One vector is turned by the same rotation once a tick. Each row is the vector after some number of ticks, and that number follows the row.
The counts run from 0 to 370.
[128, 114, 101, 158, 142, 109, 69, 97, 111, 129, 74, 151, 97, 142, 128, 109, 129, 148, 121, 124, 129, 102, 114, 65, 152, 146, 109, 142, 111, 135, 113, 134, 115, 111, 92, 169, 148, 129, 141, 163, 118, 124] | 18
[101, 144, 99, 136, 134, 134, 75, 132, 90, 103, 117, 104, 141, 132, 107, 166, 154, 133, 135, 151, 163, 113, 102, 103, 144, 136, 84, 105, 120, 186, 113, 127, 108, 130, 126, 175, 143, 141, 133, 129, 152, 118] | 84
[115, 122, 107, 156, 145, 120, 66, 97, 115, 135, 78, 123, 93, 131, 132, 148, 137, 123, 141, 101, 136, 116, 122, 51, 148, 144, 114, 145, 129, 147, 108, 141, 115, 113, 89, 163, 139, 153, 131, 152, 149, 114] | 15
[124, 121, 116, 147, 111, 157, 90, 117, 90, 126, 109, 89, 138, 126, 125, 131, 168, 122, 147, 129, 179, 116, 98, 98, 95, 156, 126, 124, 120, 108, 87, 173, 121, 121, 123, 184, 145, 133, 121, 161, 143, 111] | 233
[142, 128, 103, 167, 114, 139, 112, 114, 92, 115, 116, 110, 106, 118, 116, 151, 170, 131, 132, 112, 153, 124, 106, 69, 105, 90, 138, 115, 121, 116, 160, 155, 127, 148, 74, 167, 148, 114, 109, 165, 102, 141] | 259
[106, 147, 115, 136, 140, 129, 85, 124, 123, 97, 147, 110, 124, 143, 128, 164, 173, 133, 95, 132, 154, 140, 138, 92, 140, 120, 94, 99, 96, 179, 151, 138, 131, 138, 97, 177, 137, 119, 96, 92, 112, 124] | 119
[140, 119, 100, 139, 155, 163, 69, 129, 126, 92, 111, 117, 114, 132, 123, 155, 125, 118, 146, 144, 148, 92, 124, 100, 131, 121, 97, 92, 113, 166, 153, 149, 137, 146, 143, 166, 141, 133, 168, 156, 160, 116] | 358
[127, 122, 75, 167, 115, 116, 95, 100, 96, 120, 76, 142, 97, 129, 138, 113, 143, 171, 110, 123, 140, 106, 127, 75, 130, 138, 154, 131, 111, 130, 147, 133, 104, 132, 87, 155, 117, 148, 157, 153, 118, 143] | 1
[124, 120, 100, 133, 104, 115, 68, 106, 92, 131, 134, 86, 151, 155, 141, 124, 163, 145, 132, 119, 184, 106, 85, 125, 97, 138, 116, 109, 107, 133, 127, 149, 119, 122, 97, 154, 117, 104, 126, 172, 126, 139] | 227
[129, 119, 105, 148, 128, 151, 86, 82, 80, 126, 149, 103, 147, 160, 144, 121, 168, 119, 76, 133, 171, 101, 130, 94, 115, 113, 138, 115, 124, 112, 148, 163, 128, 133, 128, 161, 116, 145, 149, 143, 111, 111] | 190
[144, 111, 126, 160, 131, 158, 95, 129, 82, 123, 113, 114, 113, 129, 128, 128, 174, 145, 132, 123, 162, 119, 106, 96, 110, 146, 134, 115, 115, 105, 97, 162, 124, 120, 107, 186, 165, 109, 122, 174, 123, 110] | 237
[113, 77, 97, 130, 158, 116, 62, 148, 129, 119, 114, 142, 119, 153, 132, 136, 160, 139, 138, 146, 138, 79, 109, 80, 161, 142, 109, 112, 109, 174, 127, 132, 123, 146, 98, 111, 132, 137, 147, 144, 118, 110] | 347
[108, 129, 79, 121, 164, 115, 72, 139, 122, 111, 118, 134, 142, 136, 112, 149, 136, 157, 108, 149, 170, 106, 113, 112, 152, 158, 111, 93, 123, 178, 125, 140, 107, 157, 87, 140, 133, 107, 139, 163, 147, 116] | 368
[126, 130, 94, 157, 124, 126, 69, 93, 115, 115, 93, 105, 86, 152, 141, 132, 135, 125, 142, 105, 141, 95, 110, 52, 113, 136, 102, 135, 119, 126, 130, 144, 119, 133, 124, 157, 118, 169, 138, 146, 133, 147] | 10
[117, 127, 120, 141, 124, 144, 55, 82, 110, 125, 103, 145, 120, 152, 127, 89, 161, 119, 60, 122, 157, 97, 127, 125, 134, 145, 135, 118, 114, 123, 113, 161, 130, 130, 109, 158, 145, 110, 142, 116, 131, 96] | 168
[101, 107, 136, 117, 113, 147, 72, 132, 108, 117, 112, 128, 107, 142, 112, 152, 178, 121, 92, 128, 146, 112, 124, 94, 143, 121, 130, 85, 85, 162, 119, 123, 133, 163, 87, 119, 121, 121, 119, 99, 108, 112] | 128
[126, 101, 128, 101, 140, 152, 63, 104, 142, 138, 139, 126, 134, 161, 163, 118, 143, 111, 81, 108, 155, 109, 112, 89, 108, 135, 124, 105, 95, 105, 148, 169, 130, 147, 117, 164, 137, 105, 142, 129, 138, 105] | 176
[106, 113, 99, 151, 142, 107, 56, 113, 136, 128, 88, 111, 89, 150, 147, 128, 134, 139, 149, 105, 138, 109, 102, 60, 129, 164, 99, 137, 103, 119, 107, 137, 121, 122, 106, 154, 128, 154, 120, 147, 129, 134] | 13
[105, 133, 114, 133, 131, 132, 82, 134, 131, 104, 139, 120, 125, 159, 135, 132, 174, 141, 92, 141, 142, 127, 133, 93, 123, 130, 94, 95, 79, 174, 141, 139, 128, 140, 102, 181, 137, 128, 105, 91, 96, 122] | 120
[119, 87, 122, 131, 143, 148, 65, 116, 117, 131, 160, 83, 131, 152, 154, 141, 188, 98, 126, 116, 171, 133, 114, 79, 132, 131, 135, 124, 118, 117, 129, 156, 147, 125, 92, 135, 110, 149, 127, 135, 140, 90] | 196
[139, 119, 111, 166, 138, 116, 69, 87, 101, 127, 85, 146, 99, 135, 116, 132, 135, 135, 122, 117, 129, 101, 131, 66, 157, 124, 124, 145, 117, 151, 115, 135, 114, 116, 99, 163, 150, 125, 146, 166, 139, 128] | 19
[105, 116, 86, 139, 143, 93, 80, 98, 112, 88, 137, 118, 134, 171, 160, 130, 144, 138, 106, 136, 156, 82, 88, 76, 148, 122, 112, 119, 125, 128, 148, 123, 89, 151, 131, 137, 139, 125, 123, 146, 116, 148] | 43
[146, 121, 103, 160, 113, 141, 109, 119, 108, 111, 88, 113, 107, 122, 121, 137, 157, 146, 131, 138, 163, 119, 105, 76, 105, 133, 156, 97, 106, 90, 149, 164, 108, 128, 96, 188, 152, 113, 121, 141, 99, 132] | 254
[139, 86, 101, 141, 114, 132, 54, 99, 90, 124, 132, 126, 140, 146, 145, 95, 181, 131, 111, 155, 157, 107, 109, 129, 127, 121, 147, 111, 91, 130, 149, 135, 150, 114, 98, 151, 117, 109, 153, 155, 115, 113] | 206
[144, 131, 106, 116, 136, 154, 99, 131, 120, 110, 94, 137, 113, 141, 97, 151, 150, 134, 97, 135, 169, 104, 107, 91, 113, 121, 110, 68, 100, 130, 122, 132, 105, 167, 120, 162, 148, 106, 129, 100, 90, 112] | 108
[119, 122, 124, 138, 134, 147, 83, 140, 81, 112, 103, 112, 124, 147, 92, 175, 152, 139, 129, 136, 154, 108, 118, 88, 130, 130, 92, 90, 110, 179, 98, 125, 107, 133, 140, 179, 152, 128, 144, 135, 148, 111] | 88
[116, 103, 121, 141, 135, 110, 77, 94, 122, 120, 86, 123, 86, 162, 119, 160, 144, 117, 125, 119, 123, 76, 114, 81, 166, 128, 132, 107, 119, 149, 126, 147, 105, 147, 109, 119, 161, 88, 113, 139, 138, 117] | 312
[123, 131, 114, 111, 118, 139, 75, 122, 109, 149, 92, 146, 120, 141, 118, 163, 162, 131, 94, 93, 160, 126, 127, 86, 129, 107, 131, 94, 110, 164, 149, 143, 123, 161, 87, 144, 105, 150, 161, 95, 144, 83] | 144
[104, 146, 94, 146, 126, 139, 85, 139, 90, 96, 110, 126, 148, 137, 116, 131, 145, 132, 128, 146, 165, 104, 100, 96, 123, 130, 81, 107, 130, 179, 114, 132, 110, 139, 132, 182, 143, 151, 143, 133, 141, 127] | 83
[129, 114, 104, 143, 141, 124, 93, 117, 127, 99, 108, 142, 123, 148, 155, 133, 130, 125, 116, 138, 121, 97, 126, 46, 142, 111, 115, 109, 116, 142, 172, 172, 109, 140, 136, 183, 174, 132, 135, 136, 137, 119] | 323
[111, 120, 119, 121, 143, 128, 48, 105, 125, 153, 140, 119, 118, 174, 137, 140, 151, 125, 98, 84, 149, 127, 130, 104, 114, 139, 88, 109, 99, 147, 133, 147, 145, 118, 108, 155, 114, 120, 126, 103, 133, 92] | 158
[127, 120, 74, 114, 157, 141, 79, 149, 141, 111, 104, 144, 137, 131, 118, 125, 125, 143, 110, 138, 166, 102, 101, 89, 126, 154, 92, 94, 123, 160, 119, 144, 112, 170, 95, 153, 138, 125, 152, 170, 130, 116] | 365
[141, 103, 101, 162, 127, 132, 94, 129, 120, 119, 120, 102, 100, 131, 131, 148, 157, 150, 133, 126, 149, 121, 109, 90, 117, 127, 146, 94, 91, 102, 157, 149, 124, 142, 74, 157, 145, 89, 100, 147, 91, 140] | 257
[119, 110, 94, 137, 137, 134, 91, 97, 98, 121, 133, 140, 151, 150, 137, 102, 163, 143, 56, 132, 171, 115, 118, 94, 130, 139, 151, 108, 127, 107, 135, 156, 118, 135, 85, 160, 127, 124, 144, 133, 114, 97] | 185
[123, 114, 87, 164, 152, 142, 64, 122, 106, 84, 95, 142, 117, 123, 121, 117, 151, 123, 122, 164, 138, 76, 116, 109, 148, 131, 114, 111, 121, 177, 132, 137, 132, 146, 133, 148, 136, 138, 171, 149, 142, 120] | 353
[118, 115, 96, 157, 143, 115, 66, 109, 122, 128, 79, 125, 93, 139, 139, 122, 132, 133, 137, 103, 130, 100, 110, 54, 128, 149, 103, 152, 114, 121, 104, 152, 114, 122, 105, 169, 140, 163, 130, 154, 132, 127] | 14
[130, 115, 95, 141, 141, 128, 71, 113, 115, 78, 120, 146, 135, 115, 138, 142, 164, 97, 137, 162, 163, 96, 93, 85, 149, 90, 108, 125, 117, 165, 139, 116, 124, 147, 124, 152, 140, 145, 154, 145, 138, 134] | 62
[129, 128, 107, 171, 113, 117, 87, 114, 101, 132, 77, 110, 85, 156, 110, 177, 131, 138, 137, 91, 135, 106, 97, 79, 126, 120, 136, 103, 128, 136, 160, 149, 101, 153, 99, 139, 137, 119, 132, 147, 139, 121] | 294
[119, 105, 94, 145, 154, 125, 68, 130, 117, 102, 106, 138, 115, 134, 112, 150, 163, 119, 134, 153, 141, 91, 117, 96, 165, 122, 120, 115, 133, 188, 125, 138, 125, 143, 104, 114, 129, 132, 151, 152, 153, 104] | 350
[127, 126, 117, 116, 133, 146, 64, 103, 123, 159, 111, 137, 126, 163, 125, 122, 155, 110, 91, 88, 156, 120, 133, 81, 105, 121, 84, 113, 120, 146, 105, 164, 134, 127, 111, 164, 127, 141, 141, 113, 117, 80] | 160
[123, 133, 121, 128, 126, 159, 70, 138, 112, 118, 113, 151, 123, 136, 157, 112, 158, 139, 92, 115, 141, 127, 136, 91, 108, 119, 109, 102, 72, 156, 158, 147, 146, 153, 124, 174, 128, 147, 160, 97, 124, 115] | 138
[115, 140, 87, 173, 130, 113, 81, 113, 106, 112, 75, 122, 76, 149, 123, 130, 135, 130, 122, 84, 134, 89, 85, 86, 110, 129, 119, 119, 135, 128, 141, 159, 118, 161, 115, 144, 141, 137, 126, 146, 123, 135] | 297
[124, 120, 98, 154, 98, 105, 87, 126, 107, 130, 58, 138, 106, 141, 154, 127, 144, 164, 145, 119, 132, 109, 102, 75, 117, 137, 136, 104, 96, 137, 158, 157, 105, 126, 117, 181, 140, 142, 142, 124, 131, 133] | 288
